Rows swapped in pairs by one turn or mirror: which row each one swaps with:
The rows were stretched afterwards, more along some directions than others.
K760: [ 20  23  15 -34  25 -53   1 -18 -26 -14 -30  30  43 -18 -35 -17  -5  41
  19  24   9]
K706: [ -8  -4 -17   4  -7  39  -1   8   3 -33   8  38  18  28 -26  25  12   7
 -21 -56 -23]
K329: [ 23 -23  18  72   5 -19  20  -8  31  -1   9 -36  -3   3   6   7 -47 -18
  27 -18  -1]
K182: [-17  -5  -2  58  12 -29   4 -13   6   5 -17 -54 -16  16 -20  30 -36 -19
  31  -3 -23]
K233: [  9 -18  15   3  26 -42 -25 -15 -18  -3   1  31  40  20   9  16 -17  69
 -18  15   8]
K19: [ 14  -9  18  -1  24 -58 -19 -27   4 -18   5  26  47  -5  17  11 -10  74
 -14  20  -7]
K873: [  3   9   1 -17  47 -40 -24 -39  -9 -30  22  47  48  20  -7   8  -9  65
 -17  18  23]
K606: [ 15  13  32 -28   6 -47  36   7 -20 -21 -41 -26 -12   4  -4 -17  20  11
   8 -18  12]
K63: [-15 -17 -23  -4 -11  47  -1  18  -9   1   6  34  17  23 -30  11  27  12
  -8 -41 -21]
K441: [-22  21  39  21  49 -39   0  -5 -17  12 -20 -31 -27 -25   0  13 -12 -19
  41  18 -31]
K794: [  0   6 -24  45  -2  20   0  16 -14 -25  47  25  34 -14  16  -2 -20   7
   6 -54  34]
K454: [ 20 -12  10  -2 -26  27  45  13  -3  -6  -8 -40 -31 -15  14 -21 -27   4
  18 -11   5]
K35: [-16   1  15  40   8 -31   6 -11  -3  20 -30 -62   1   6 -40  53 -48 -29
  16  10   9]
K933: [-25  36   1 -40  33 -28   2 -24  -7  22 -57  35  22  26  10 -12   5  33
  37  40 -22]
K121: [ -3 -18 -19   7 -19  47 -28  21   4 -43  32  29   9   9  -3  20   9 -16
 -19 -51 -11]
K938: [ -6 -15 -28   3 -25  63  -5  29 -12 -25   8  47  19  33 -32  31   5  -5
 -27 -47   1]
K941: [ 26  -6  -2   3 -23  28  38   6 -10 -20 -20 -27 -22  -4  11  -1 -51  -6
   8 -18  10]
K937: [-31 -14 -28 -23 -28  32 -27  31 -16   2   4  33  10  47 -24  17  28  -6
 -16 -44   0]
K769: [  1  17  33  42  -7 -38  -7 -26  34  -2   0 -31   1  12   9  15 -26  15
  14  -3   9]
K191: [ 32 -20   4  34  32 -41   0 -40  -7 -50  21  44  48 -16  18  -6 -11  61
 -10   0   5]
K22: [ 39  11  20 -10  23 -41   9  -7 -25 -18   0  36  32 -25 -17 -23 -17  46
  30  10   7]
K566: [-44  40   5 -17 -15 -15 -14  21 -43   5 -44 -26  20 -25 -32   1 -36  30
   0  12  -8]
K499: [-28  25  34   9  34 -27 -17  -1 -14   8 -20 -25 -25 -18   4   4  -3   2
  40  36 -26]
K564: [-24 -11 -37  -3 -15  38 -18  10  -3 -28  11  14   5  31 -55  35   8 -21
 -16 -48 -13]
K980: [-29  22 -16 -26  20 -12   7  -9 -17  13 -58  43  22  30   6  -5   1  10
  32  42  -6]
K563: [ 23 -16  -6  16 -32  32  42   4  -1 -18   4 -26 -23 -13  23   3 -32 -15
   6 -14  21]
K128: [-20  23   1 -48  14 -22   0  -3  -7  19 -49  53  30  35  20 -26  12  35
  23  47  -4]
K69: [ -9  16 -24  19  15 -16  -3  -3 -33  10  33  30  34  -8  10   4 -29   1
  13 -39  17]
K885: [-12 -20 -35  -6 -18  32   5  20  -6 -15  11  32  19  32 -42  30  12   7
 -18 -44 -20]
K278: [-10 -10   6  62   3  -2  12  -4  23  -3  10 -43   0  32  -5  36 -37 -12
  20 -27   0]
K610: [-10 -20 -28   9  11  46  11   7   5  -3 -11   9   0  36 -26  26  26  -9
  -1 -60 -16]
K631: [ -6  43  19   1  34  -6  -9  -9  -2 -26  55  65  52   6  33 -29 -18  37
  15 -21   7]
K489: [ 33  19  19 -35  27 -53   1 -17 -35 -11 -12  43  38 -17 -11 -35 -16  60
  23  44  11]
K194: [ 28  29   8 -26  30 -53   4 -23 -28 -12 -14  33  25 -25 -29 -25 -22  48
  27  16  -3]
K152: [  7  14  30 -22  21 -49  36   9 -38 -16 -57 -20  -9   5 -19  -1  14  19
  16 -14   2]
K968: [  0 -18  -1  19  25 -20 -34 -19  -6 -38   9  25  20  -7  14  -4  10  60
 -30   5   3]
K352: [-33  25  31 -13  54 -39 -12  -1 -24  16 -33 -35 -26   5  -2   7  -6 -12
  43  39 -16]
K487: [-39   8  -2  14   1 -10   0  20   9 -15  11   0  31 -33  20  -6 -33  36
   3   7 -25]
K96: [-45  33   3 -10  -1 -53   2   1   2  -2  -3 -15  21 -33  -1  -4 -35  33
   6   4 -33]
K973: [ 31 -20  -9  -3 -40  27  15  25  -2 -24   1 -30 -19 -11   9  -5 -58 -20
  12 -19   6]
K348: [ 24   1   6  -2 -33  42  30  13   6 -44   7  -3 -18  -4  23  -9 -34   3
  -8 -14  22]
K540: [-14  10 -14 -46  27 -18   0 -10 -10  20 -61  41  19  44  -8  -6  -1  32
  32  40 -24]
K821: [-29  28  39  10  33 -36 -17  -1 -15   9 -20 -28 -18  -4 -10   9  10 -11
  34  31 -21]
K187: [ 31 -14  18  12  33 -26 -11 -32  22 -24  26  17  27 -22  19 -14 -16  64
 -19  -2   8]
K490: [  5   3  18  44   4 -38  -1 -12  16  17  -3 -53 -10  16   4  34 -33 -12
  29 -10   4]
K726: [ 27 -27 -11   1 -17  27  28   5 -14 -22   1 -23 -13 -11   3   4 -56 -24
   5 -10  22]
K649: [-34  20  -9 -52  23 -24  -8 -10 -12  39 -61  30  23  36   3  -8  12  22
  23  41 -25]
K238: [  8 -18 -10  17   8  -9 -12 -25  -8 -36   6  32  53  -1   4  11 -14  73
 -29   4  17]
K502: [ 10  -9   5 -34 -42   8  19  15  -2  -9  -9  -8  -8  -5  29 -27 -27  13
   2   2  21]
K844: [ 22 -24   4  -6  -7  13  56   5   7  -8 -42 -48 -22 -13   5  -5 -31   8
  13 -14  -7]
K189: [ 21   1  40   5  12 -29  35   4 -18 -41 -43 -27 -26  -9   3  -1  25  -2
   9 -19  16]
K411: [  4  10  18 -20  14 -39  33  11 -34 -47 -41   7  -2   6 -10 -10  26  20
   3  -9  16]
K579: [ -3  13  29 -27   0 -34  17  21 -30 -23 -47  -7  -9  10   0 -14  36  17
   0  -4  19]
K561: [ -5 -20  16  58  15  -9  -3   3  21  30  -7 -71 -23   5 -22  36 -36 -28
  16 -25 -13]

Swapped with K152: K933
Swapped with K566: K631
Swapped with K502: K937
Swapped with K706: K941
Swapped with K540: K189
Swapped with K411: K980
Swapped with K454: K63

